Rotation paths and how fast each direction turns (deg/step)
Each turn is a multiple of 5 degrees from 10 to 175, or 0.
Each row of a path follows its step; steps can be skipped.

step 2: 1.37	-1.01	-0.43	2.14	0.67	-1.40	-0.55	-0.06	-0.77	-0.68	-1.61	-0.09	0.44	-2.38	1.21	-0.45	-0.84	-0.55	-0.28	0.36	-0.37	2.17	-0.78	-1.07	0.76	1.40	0.82	2.03	0.39	1.04	0.61	-0.81	0.84	0.78	-0.03	0.32	1.32	1.79	-0.68
step 3: 0.58	1.58	0.58	0.15	-1.40	-0.78	-0.52	2.38	1.02	-1.13	0.17	0.44	-1.13	-1.88	0.25	1.35	0.28	-0.07	-0.97	0.64	1.72	-1.21	-2.42	-0.48	-1.20	0.21	0.09	-0.95	0.70	-1.19	0.51	-1.69	-0.45	-0.03	1.39	0.81	0.41	0.99	-0.86
step 5: 0.48	-0.48	0.33	0.69	0.07	-1.06	1.15	-0.81	-0.51	-0.87	-1.96	-0.73	2.00	-1.64	0.94	-1.49	-0.60	-1.01	0.52	0.73	1.59	1.23	-1.21	-0.49	-0.77	1.78	-1.83	1.43	1.72	0.10	0.57	-0.70	-0.41	0.23	-0.28	0.62	0.90	1.42	-1.44
step 8: 0.50	-0.79	1.36	1.14	1.05	-0.02	1.32	1.03	-0.60	0.47	-1.29	-0.76	1.77	-1.01	-1.29	0.58	-0.91	-1.23	1.59	1.52	0.29	1.06	-2.00	-1.45	0.82	0.27	-0.34	0.78	2.08	0.88	-0.15	-1.12	-0.49	1.02	0.28	-0.34	1.17	1.38	-1.19
step 12: 2.53	0.24	0.24	0.48	0.09	-0.32	-2.36	1.91	0.60	1.95	0.13	-0.52	0.69	1.07	0.85	0.98	-0.50	-0.66	-0.24	-1.30	0.13	-1.46	-2.06	-2.27	-0.23	-0.12	0.75	0.26	-0.31	1.07	-0.26	-0.08	-0.48	0.17	0.64	0.98	-0.52	0.21	-1.93
step 15: 1.95	0.99	0.10	-0.65	0.07	-2.24	-1.51	1.28	0.09	0.09	-0.60	0.94	0.48	-0.91	0.83	0.20	0.33	-0.16	-0.57	-0.56	1.34	-1.43	-1.43	-1.12	-1.39	0.82	1.28	0.52	-1.14	0.46	-0.52	-0.58	0.32	-1.86	0.31	1.36	-0.05	-1.10	-2.76
step 16: 1.50	0.87	1.22	0.87	-0.19	0.72	-0.20	0.26	0.94	0.60	-0.23	-2.85	0.66	-1.23	0.20	-0.70	2.26	1.47	-0.86	1.29	0.71	1.37	-1.88	0.31	0.78	0.76	-0.83	1.61	-0.39	1.36	0.71	-0.09	0.52	1.42	0.54	0.17	0.94	0.71	-1.02
step 17: 0.28	-1.38	0.19	1.55	-0.28	-0.90	-0.78	1.46	0.59	-1.77	-0.85	2.15	0.37	-0.38	0.72	-1.31	-0.26	-0.57	-0.33	0.14	1.37	0.49	-1.23	-0.59	-1.00	0.51	0.43	-0.03	1.84	-0.36	0.47	0.47	0.11	2.04	-0.48	2.10	0.83	2.58	-0.22
0.33	0.47	0.46	0.55	-0.72	0.56	0.33	-0.37	0.04	0.47	0.01	0.20	-0.05	0.30	0.10	0.30	0.82	-0.01	-0.73	0.07	-0.16	-0.76	-0.05	0.46	-0.03	0.28	0.61	0.58	0.07	-0.31	0.18	0.25	-0.45	0.02	-0.24	-0.39	0.35	-0.62	-0.03 -> 120
-0.05	-0.02	0.26	-0.04	0.67	0.15	-0.07	-0.01	-0.13	-0.28	-0.18	-0.31	0.31	-0.52	-0.36	-0.08	0.06	-0.11	0.08	-0.50	-0.60	0.38	-0.02	0.71	0.43	0.07	-0.57	0.70	-0.58	-0.16	1.07	0.42	0.26	0.35	0.29	0.21	0.15	-0.85	-0.14 -> 125
-0.25	-0.76	-0.31	0.36	-0.24	-0.47	-0.48	-0.88	-0.02	0.13	-0.18	-0.29	-0.18	0.58	0.77	-0.36	-0.03	0.00	-0.76	-0.17	-0.02	0.58	-0.08	0.19	0.00	-0.72	-0.11	0.29	0.45	-0.56	0.51	-0.46	-0.26	0.49	0.09	0.17	-0.03	0.19	0.07 -> 95
-0.10	-0.20	-0.18	0.15	0.39	-0.41	0.24	0.18	0.33	-0.73	-0.33	0.09	0.57	0.25	-0.10	-0.73	0.04	-0.11	0.50	0.28	-0.56	-0.56	-0.52	-0.20	0.19	-0.15	0.33	0.55	0.16	-0.52	-0.28	-0.21	0.14	0.27	-1.24	-0.42	-0.13	-0.16	0.35 -> 115
0.35	0.19	0.26	-0.19	0.46	0.26	-0.76	0.14	-0.11	-0.06	-0.09	0.09	0.16	0.67	-0.22	-0.05	-0.37	0.39	-0.43	0.48	-0.52	-0.87	0.32	0.02	-0.58	-0.36	-0.07	-0.54	-0.68	-0.35	0.63	-0.64	0.08	-0.36	-0.18	0.37	0.05	0.16	-0.55 -> 125
0.34	0.29	0.45	-0.14	-0.28	-0.21	0.17	-0.90	-0.28	-0.33	0.07	0.01	0.22	0.56	-0.31	0.27	0.41	-1.07	0.47	0.36	0.08	0.42	0.10	-0.42	-0.11	0.29	-0.29	-0.48	0.11	-0.55	0.46	0.51	0.02	-0.28	-0.34	0.55	-0.69	0.02	0.10 -> 80
-0.02	0.22	-0.96	-0.21	-0.59	0.49	-0.27	-0.21	0.00	-0.38	-0.56	0.72	-0.08	-0.51	-0.44	-0.35	-0.19	0.07	-0.54	0.87	0.71	0.17	-0.36	0.12	0.02	0.55	-0.37	0.14	-0.12	-0.26	0.46	-0.04	0.44	0.21	-0.02	-0.44	-0.19	0.15	-0.15 -> 25

step 0: 1.72	-1.33	-0.17	1.51	-1.53	-0.96	-3.29	-0.12	-0.73	0.07	-1.82	2.43	1.17	-1.17	-2.96	0.15	0.15	0.50	0.17	-0.19	-1.15	-0.59	1.19	1.09	-2.05	-0.26	0.98	0.90	-0.46	1.46	-1.01	-1.10	-0.15	-0.92	-0.59	-2.73	0.12	1.22	-0.55
step 3: 1.03	-0.55	0.79	0.59	0.83	1.43	0.03	0.77	-0.98	-0.48	-1.48	0.42	0.70	-0.16	2.22	1.55	-0.28	-0.60	1.25	0.40	-2.43	-1.49	0.59	3.79	-0.62	0.94	-0.22	-0.52	-0.17	-0.96	-1.18	0.12	1.85	-1.89	-0.95	-2.04	1.89	2.60	-1.04
step 6: 0.13	-0.40	0.76	-1.66	1.00	-1.80	0.71	0.25	-0.97	1.31	-0.40	-0.95	1.50	-1.71	0.02	0.62	1.04	2.63	1.53	0.13	-1.31	0.89	0.48	2.79	0.22	0.64	-2.07	0.69	1.20	0.88	0.88	-2.20	2.97	-2.44	1.05	0.85	0.36	-0.10	0.42
step 10: -2.70	1.35	0.01	0.35	1.12	1.37	0.58	-0.75	-1.31	0.66	-1.22	0.45	1.61	0.42	0.87	2.57	0.42	-0.76	0.50	-1.92	0.64	-0.80	1.57	0.40	0.43	1.05	-0.85	0.96	-1.23	0.38	0.71	-0.61	0.18	1.52	2.43	-0.96	1.42	-0.50	-3.92
step 12: -1.85	2.51	-0.50	0.15	-0.31	4.17	-0.94	-0.06	-1.52	0.43	0.74	0.89	-0.84	-1.83	2.56	0.25	-0.28	0.13	1.73	0.37	-0.28	0.37	1.03	-0.78	-0.38	-0.37	-1.01	0.80	1.01	-2.88	0.11	-1.83	1.34	-0.46	1.31	-1.59	0.14	-0.36	-0.28
step 13: -2.21	0.56	-1.54	-1.17	1.17	0.25	-2.03	0.09	-1.38	0.90	-1.56	2.16	0.30	0.98	-2.50	1.63	0.05	2.99	-1.06	-0.86	0.46	1.59	-0.90	1.33	-0.35	-0.38	-1.84	-1.59	-1.80	0.25	0.11	-1.92	-0.14	0.10	-0.86	0.39	-0.68	-0.03	-1.86
step 14: 0.29	-1.23	1.44	-0.15	1.49	0.02	-0.35	-1.51	-0.98	-1.07	-0.44	2.53	0.05	-1.54	3.27	0.24	0.22	1.15	-0.13	-0.54	-0.31	2.06	1.85	2.28	-1.20	-1.97	0.58	1.69	0.72	-0.73	1.38	-1.54	2.31	-0.22	-0.47	-0.93	0.79	-0.90	1.22
step 15: -1.86	0.15	0.47	-0.55	-0.24	0.62	-2.31	0.40	-3.45	-0.26	-0.78	-0.78	2.51	-0.19	-0.78	0.76	0.24	0.99	0.29	0.92	1.99	-0.20	-1.40	-2.04	0.04	-0.05	-1.40	2.16	0.47	0.20	2.56	-1.94	0.25	-1.97	-0.18	-1.19	-1.64	-0.17	-1.18
-0.79	0.41	0.05	-0.44	0.40	0.25	-0.26	0.06	0.50	-0.13	0.12	0.22	-0.15	-0.52	-0.14	-0.08	-0.63	-0.26	-0.37	1.07	0.62	0.63	0.12	0.32	-0.56	0.46	0.54	0.16	0.10	0.23	0.27	-0.15	0.02	0.21	-0.26	-0.07	0.17	-0.55	-0.53 -> 20
-0.27	0.30	0.01	0.07	0.76	-0.26	0.38	0.02	-0.95	0.05	0.17	-0.74	0.06	-0.31	0.16	-0.78	0.29	-0.39	0.21	0.28	-0.61	-0.30	0.03	0.27	0.10	-0.14	-0.58	-0.11	0.28	-0.31	0.50	-0.19	-0.49	0.51	-0.32	0.03	0.28	0.07	-0.85 -> 160
0.17	0.49	0.22	-0.14	0.36	-0.25	-0.36	-0.01	0.65	0.00	-0.39	-0.05	0.29	-0.31	-0.95	-0.06	0.36	0.52	0.13	-0.03	-0.48	-0.12	0.14	-1.03	-0.10	0.22	-0.10	0.06	0.30	0.24	0.59	-0.65	0.06	0.38	0.62	-0.21	0.76	0.15	0.30 -> 170
-0.45	0.53	-0.17	0.18	0.20	0.62	-0.37	0.26	0.59	-0.02	-1.03	-0.13	-0.54	-0.33	0.33	-0.04	-0.37	-0.06	0.40	-0.11	-0.46	-0.02	0.15	0.07	0.65	0.30	-0.44	-0.34	-0.77	-0.54	0.15	0.61	0.36	0.13	-0.30	0.46	0.13	0.17	0.26 -> 45
-0.03	-0.33	0.88	0.05	0.39	0.35	0.11	-0.40	-0.39	-0.36	-0.44	-0.13	0.50	-0.19	0.24	0.49	0.18	0.06	-0.29	0.02	-0.42	0.15	0.05	-0.19	0.02	0.42	0.71	0.98	0.07	0.45	0.13	0.54	0.05	-0.01	-0.43	0.52	0.01	0.96	-0.15 -> 95
0.35	-0.14	0.40	-0.06	-0.06	0.55	-0.26	-0.11	-0.03	0.48	0.10	0.10	0.14	-0.27	-0.51	-0.38	0.92	-0.26	-0.01	0.93	0.22	-0.38	-0.25	0.47	-0.15	0.36	-0.21	0.34	-0.31	-0.89	0.18	0.30	0.37	-0.42	0.86	0.00	-0.46	0.19	0.07 -> 125
